[[130 118 140 124 146 130]
 [127 127 128 125 147 106]
 [140 111 133 137 147 138]]
|
[[146 130 130 118 140 124]
 [147 106 127 127 128 125]
 [147 138 140 111 133 137]]

[[133 146 132 118 134 121 156 119 139]
 [117 110 118 127 130 132 122 117 130]]
|
[[119 139 133 146 132 118 134 121 156]
 [117 130 117 110 118 127 130 132 122]]

[[128 128 134 140 121]
 [133 125 122 124 118]
 [154 125 146 132 139]
 [128 138 142 148 114]]
|
[[140 121 128 128 134]
 [124 118 133 125 122]
 [132 139 154 125 146]
 [148 114 128 138 142]]

[[138 131 106 152 153]
 [131 137 124 139 139]
 [137 137 128 115 127]]
|
[[152 153 138 131 106]
 [139 139 131 137 124]
 [115 127 137 137 128]]

[[102 129 117 116]
 [137 122 135 128]]
|
[[117 116 102 129]
 [135 128 137 122]]

[[136 117 108 128 118 116 136 125 142]
 [128 129 128 128 129 127 127 129 128]
 [131 140 127 129 134 120 124 131 127]
 [130 139 128 129 134 123 125 131 127]
 [129 127 127 128 127 127 129 128 129]
 [129 130 128 129 129 127 128 128 129]
 [135 119 105 129 121 122 135 128 140]
 [130 138 127 128 134 123 126 131 128]]
|
[[125 142 136 117 108 128 118 116 136]
 [129 128 128 129 128 128 129 127 127]
 [131 127 131 140 127 129 134 120 124]
 [131 127 130 139 128 129 134 123 125]
 [128 129 129 127 127 128 127 127 129]
 [128 129 129 130 128 129 129 127 128]
 [128 140 135 119 105 129 121 122 135]
 [131 128 130 138 127 128 134 123 126]]
---
[[106 125]
 [119 131]
 [142 134]
 [135 126]
 [102 131]
 [128 131]]
|
[[106 125]
 [142 134]
 [102 131]]

[[131 128 152 120]
 [129 124 139 127]
 [125 123 131 130]
 [137 130 126 129]
 [130 129 133 131]
 [126 125 121 131]
 [126 129 121 130]]
|
[[131 128 152 120]
 [125 123 131 130]
 [130 129 133 131]
 [126 129 121 130]]

[[120 122 127 150 141 128]
 [133 140 119 134 134 131]
 [123 124 123 125 122 111]
 [134 129 113 135 144 125]
 [122 128 121 150 142 125]
 [138 129 131 102 117 130]
 [124 119 121 133 134 117]
 [126 142 135 138 124 141]
 [137 137 136 123 128 148]
 [140 150 120 120 123 133]
 [122 139 132 148 128 137]
 [129 136 138 129 123 142]]
|
[[120 122 127 150 141 128]
 [123 124 123 125 122 111]
 [122 128 121 150 142 125]
 [124 119 121 133 134 117]
 [137 137 136 123 128 148]
 [122 139 132 148 128 137]]

[[130 128 126 131 126 129 127 127 128 130]
 [120 135 157 125 147 121 126 149 128 129]
 [120 124 103 115 140 146 126 127 134 148]
 [125 127 130 132 130 126 128 130 129 129]]
|
[[130 128 126 131 126 129 127 127 128 130]
 [120 124 103 115 140 146 126 127 134 148]]

[[127 123 127 124 128 130]
 [123 115 128 121 131 130]
 [124 102 135 120 138 122]
 [130 141 119 139 125 132]
 [130 127 133 122 126 127]
 [128 129 129 120 123 132]
 [132 132 137 124 127 123]
 [127 117 127 126 131 128]
 [129 136 128 130 125 128]
 [125 126 130 127 130 127]]
|
[[127 123 127 124 128 130]
 [124 102 135 120 138 122]
 [130 127 133 122 126 127]
 [132 132 137 124 127 123]
 [129 136 128 130 125 128]]

[[136 146 125 139 124 128 138 127 127]
 [129 108 156 115 137 110 130 130 118]
 [126 120 144 123 141 115 143 124 107]
 [131 112 152 114 139 113 127 129 117]]
|
[[136 146 125 139 124 128 138 127 127]
 [126 120 144 123 141 115 143 124 107]]

[[121 128 130 124 123 129 130]
 [136 130 124 135 124 123 134]
 [118 118 137 115 125 128 126]
 [131 129 128 128 127 130 132]
 [127 129 129 126 127 126 128]
 [102 121 134 110 113 123 134]
 [118 118 136 117 125 129 127]
 [121 129 128 124 124 126 130]
 [127 128 129 128 129 128 127]
 [148 123 124 146 128 126 135]
 [131 137 123 132 126 133 124]
 [126 126 129 127 126 129 129]]
|
[[121 128 130 124 123 129 130]
 [118 118 137 115 125 128 126]
 [127 129 129 126 127 126 128]
 [118 118 136 117 125 129 127]
 [127 128 129 128 129 128 127]
 [131 137 123 132 126 133 124]]

[[124 126 132 141 146 146 113]
 [126 124 123 117 145 139 116]
 [126 126 132 144 148 151 113]
 [126 126 133 145 147 114 113]
 [122 126 130 142 146 132 113]
 [128 126 119 126 130 131 131]
 [129 126 118 126 131 136 131]
 [124 126 130 141 146 120 113]]
|
[[124 126 132 141 146 146 113]
 [126 126 132 144 148 151 113]
 [122 126 130 142 146 132 113]
 [129 126 118 126 131 136 131]]
---
[[136 137 129 124 136 136 113 142 122 142 136 137 115 126 135]
 [139 138 128 122 138 134 110 151 120 149 137 133 120 127 139]
 [125 124 121 142 135 120 153 105 137 114 116 153 108 110 117]
 [114 114 118 132 130 117 118 133 139 126 121 111 142 133 119]
 [126 122 116 140 150 118 122 138 140 134 119 151 105 112 121]]
|
[[135 136 137 129 124 136 136 113 142 122 142 136 137 115 126]
 [139 139 138 128 122 138 134 110 151 120 149 137 133 120 127]
 [117 125 124 121 142 135 120 153 105 137 114 116 153 108 110]
 [119 114 114 118 132 130 117 118 133 139 126 121 111 142 133]
 [121 126 122 116 140 150 118 122 138 140 134 119 151 105 112]]

[[136 119 121 126 106 144 119 140 145 122 147 139 117 111 126]
 [131 133 132 127 136 128 131 111 134 120 110 127 145 138 138]
 [146 111 110 145 150 130 121 118 120 116 111 144 134 146 131]
 [138 116 122 143 126 123 122 146 126 140 138 140 113 119 122]]
|
[[126 136 119 121 126 106 144 119 140 145 122 147 139 117 111]
 [138 131 133 132 127 136 128 131 111 134 120 110 127 145 138]
 [131 146 111 110 145 150 130 121 118 120 116 111 144 134 146]
 [122 138 116 122 143 126 123 122 146 126 140 138 140 113 119]]

[[136 129 129 126 127 125 127 126 127 136]
 [124 127 127 129 129 129 130 129 129 123]
 [150 128 128 151 125 126 136 126 127 142]
 [130 128 128 129 127 128 128 128 127 130]
 [137 128 128 138 127 127 131 127 128 133]
 [127 128 128 128 128 128 127 128 127 127]
 [121 128 128 121 129 129 127 129 129 123]
 [116 128 129 114 129 129 122 129 128 121]
 [138 127 126 144 129 128 138 129 129 130]]
|
[[136 136 129 129 126 127 125 127 126 127]
 [123 124 127 127 129 129 129 130 129 129]
 [142 150 128 128 151 125 126 136 126 127]
 [130 130 128 128 129 127 128 128 128 127]
 [133 137 128 128 138 127 127 131 127 128]
 [127 127 128 128 128 128 128 127 128 127]
 [123 121 128 128 121 129 129 127 129 129]
 [121 116 128 129 114 129 129 122 129 128]
 [130 138 127 126 144 129 128 138 129 129]]

[[140 152 139 140 145 106 119 142 112 144 103 137 145 120 131 147]
 [139 138 142 135 142 110 141 143 106 155 116 151 136 141 107 121]]
|
[[147 140 152 139 140 145 106 119 142 112 144 103 137 145 120 131]
 [121 139 138 142 135 142 110 141 143 106 155 116 151 136 141 107]]

[[129 128 131 123 133 125 121 138 122 123 126]
 [115 144 135 155 144 128 127 116 134 122 138]
 [129 125 124 134 119 111 123 117 124 125 133]
 [126 129 124 140 117 134 144 104 142 143 138]]
|
[[126 129 128 131 123 133 125 121 138 122 123]
 [138 115 144 135 155 144 128 127 116 134 122]
 [133 129 125 124 134 119 111 123 117 124 125]
 [138 126 129 124 140 117 134 144 104 142 143]]

[[122 143 155 149 108 114 145 105 109 150 154 149 118 114 129]
 [108 102 146 130 109 114 127 116 104 128 155 131 142 132 127]]
|
[[129 122 143 155 149 108 114 145 105 109 150 154 149 118 114]
 [127 108 102 146 130 109 114 127 116 104 128 155 131 142 132]]

[[132 139 105 129 112 141 153]
 [113 113 152 130 136 113 106]
 [137 146 102 126 116 143 155]
 [137 144 119 129 137 126 132]
 [115 123 121 146 128 110 131]
 [134 138 115 121 119 142 144]
 [121 124 115 130 105 141 148]]
|
[[153 132 139 105 129 112 141]
 [106 113 113 152 130 136 113]
 [155 137 146 102 126 116 143]
 [132 137 144 119 129 137 126]
 [131 115 123 121 146 128 110]
 [144 134 138 115 121 119 142]
 [148 121 124 115 130 105 141]]
